Z_38: [128 196 128 208  83 134 204 114 128 111 133 217 128 128 132 132 133 114
 181 127 132 128 128 125 134 227 126 124 108 138 153 104 163 156 137 155
 166  91 128]
Z_806: [151 130 128 132 115 130 159 123 123 120 133 173 128 126 126 133 130 122
 153 127 130 128 128 121 144 180 128 118 114 131 128 110 135 146 121 132
 142 113 128]
Z_893: [128 196 128 208  83 134 204 114 128 111 133 217 128 128 132 132 133 114
 181 128 144 128 121 130 127 227 126 124 108 138 129 152 138 151 130 128
 129 107 192]
then: [151 130 128 129] -> [107 192]
then: [127 130 128 128 121 144] -> [180 128]
then: [153 127 130 128 128 121 144] -> [180 128]
find: [128 196 128 208  83 134 204 114 128 111 133 217 128 128 132 132 133 114
 181 127 132 128 128 125 134 227 126 124 108 138 153 104 163 156 137 155
 166  91 128] -> Z_38

Z_106: [ 66 181 226 115  87 195 119 121]
Z_38: [226  87  66 181 115  52  78  25]
Z_294: [186 184 204 190 102 207  64 166]
Z_768: [ 66 181 226  83  87 195 119 121]
then: [87 66] -> [181 115]
then: [ 66 181 226 115  87] -> [195 119]

Z_94: [159 222 100  86 106 117 122  66 166]
Z_38: [100 222  86 159 142 108 119 183 114]
Z_952: [ 93 104 120 134  66 174 147  99 101]
Z_848: [154 197 105 106 117 123 133 174 159]
Z_768: [154 197 105 106 117 123 133  57 159]
Z_294: [134 103 131 139 151 110 125 171 122]
Z_245: [167 115 132 135  63 177 142 110  94]
Z_679: [167 115 132 135 187 113 134 160 124]
Z_893: [134 103 131 139 151 122 125 171 122]
Z_897: [123 179 154  66 154 109  97 146 149]
Z_106: [144 225 116  69 115 119 102  87 163]
then: [135  63] -> [177 142]
then: [159 222 100  86] -> [106 117]
then: [139 151 110] -> [125 171]
then: [115 132 135  63 177] -> [142 110]
find: [167 115 132 135 187 113 134 160 124] -> Z_679

Z_893: [143 165 157  98  50]
Z_106: [143 165 220  83 178]
Z_38: [143 165 220  61 139]
find: [143 165 220  83 178] -> Z_106
find: [143 165 220  61 139] -> Z_38
find: [143 165 157  98  50] -> Z_893

Z_94: [220 180 236 153 193 224 204 216 212 193 113 239 222 231 219 233 146 188
 219 220]
Z_768: [212 240 168 233 211 183 136 198 185 189  98 168 172 191 212 177 153 233
 210 200]
Z_848: [128 129 166 104 149 135 118 146 159 156  99 158 142 123 119 159  93 128
 142 149]
Z_806: [131 120 156  87  81 133  96 104 146 156  98 153 142 125 118 158 135 118
 136 150]
Z_245: [131 120 156  87 134 133  96 104 146 156  98 153 142 125 118 158 135 118
 136 150]
Z_106: [116 121 125 118 123 117 124 126 125 123 122 120 115 116 117 123 110 119
 122 121]
Z_897: [130 119 145 122 132 139 136 142 139 132 123 144 139 134 128 143 122 128
 130 134]
Z_893: [151 155 151 156 166 158 107 162 154 156 111 166 183 141 135 147 121 161
 147 153]
Z_294: [145 173 154 154 177 135 117 166 173 171  99 147 145 137 141 153  87 165
 166 160]
then: [ 99 147 145 137 141 153] -> [ 87 165]
then: [135 117] -> [166 173]

Z_848: [117  88  99 173 205 112 132  80  60]
Z_679: [118 168 159  95 143 142 149  83 116]
Z_893: [196  74 109 120 114 143 162  83 140]
Z_294: [241  73 174 111 160 132 154 135 123]
Z_106: [173 205 112 133 178 119 141 169 156]
Z_38: [166 196  77 109 120 114 128 103 159]
then: [143 142] -> [149  83]
then: [173 205 112 132] -> [80 60]
then: [196  77 109 120 114] -> [128 103]

Z_768: [120 148 135 132 142 139 157 121 125 131 143 127 134 139 165]
Z_952: [131 148 129 178 145 128 132 111 139 119 132 128 130 149 120]
Z_106: [160 131 130 148 129 178 145 128 132 111 139 129 132 143 142]
Z_245: [120 148 126 132 142 139 157 121 125 131 143 127 134 139 165]
Z_897: [144 108 113 128 111 161  92 126 141 120 111 137 134 113 155]
Z_806: [144 108 113 128 111 161  92 126 141 120 111 137 130  96 110]
Z_94: [158 108 120 136 109 144 112 132 135 138 104 117 107 140  40]
Z_679: [158 108 120 136 109 144 112 132 135 109 120 129 124 134  91]
then: [130 148 129 178 145 128 132 111 139] -> [129 132]
find: [120 148 126 132 142 139 157 121 125 131 143 127 134 139 165] -> Z_245
find: [120 148 135 132 142 139 157 121 125 131 143 127 134 139 165] -> Z_768
then: [131 148 129 178 145 128 132 111 139 119 132] -> [128 130]
then: [132 111 139 119 132] -> [128 130]

Z_294: [110  96  84 210  83 242  96]
Z_106: [120 210  83  96  84 175  77]
Z_245: [ 96  84 210  84  84 175  77]
then: [210  83  96  84] -> [175  77]
then: [ 96  84 210  83] -> [242  96]
find: [120 210  83  96  84 175  77] -> Z_106
find: [110  96  84 210  83 242  96] -> Z_294
then: [120 210  83] -> [96 84]
then: [ 84 210  84  84] -> [175  77]

Z_294: [156 127 125  16 146 130]
Z_679: [ 17  91 146  74  89  41]
Z_952: [206 133 157  51 123 209]
Z_768: [169 217  43  90 109  21]
Z_94: [217 117 122  45  63 157]
Z_245: [180 144 186 159 176 107]
Z_893: [206  54 125  44 139 152]
Z_897: [132 122 210  95 184 146]
Z_106: [119 134 178  78 176 168]
Z_806: [110  79 123 110 105 203]
Z_848: [194 131 149 103 138 173]
then: [ 91 146] -> [74 89]
then: [169 217  43] -> [ 90 109]
then: [132 122 210] -> [ 95 184]

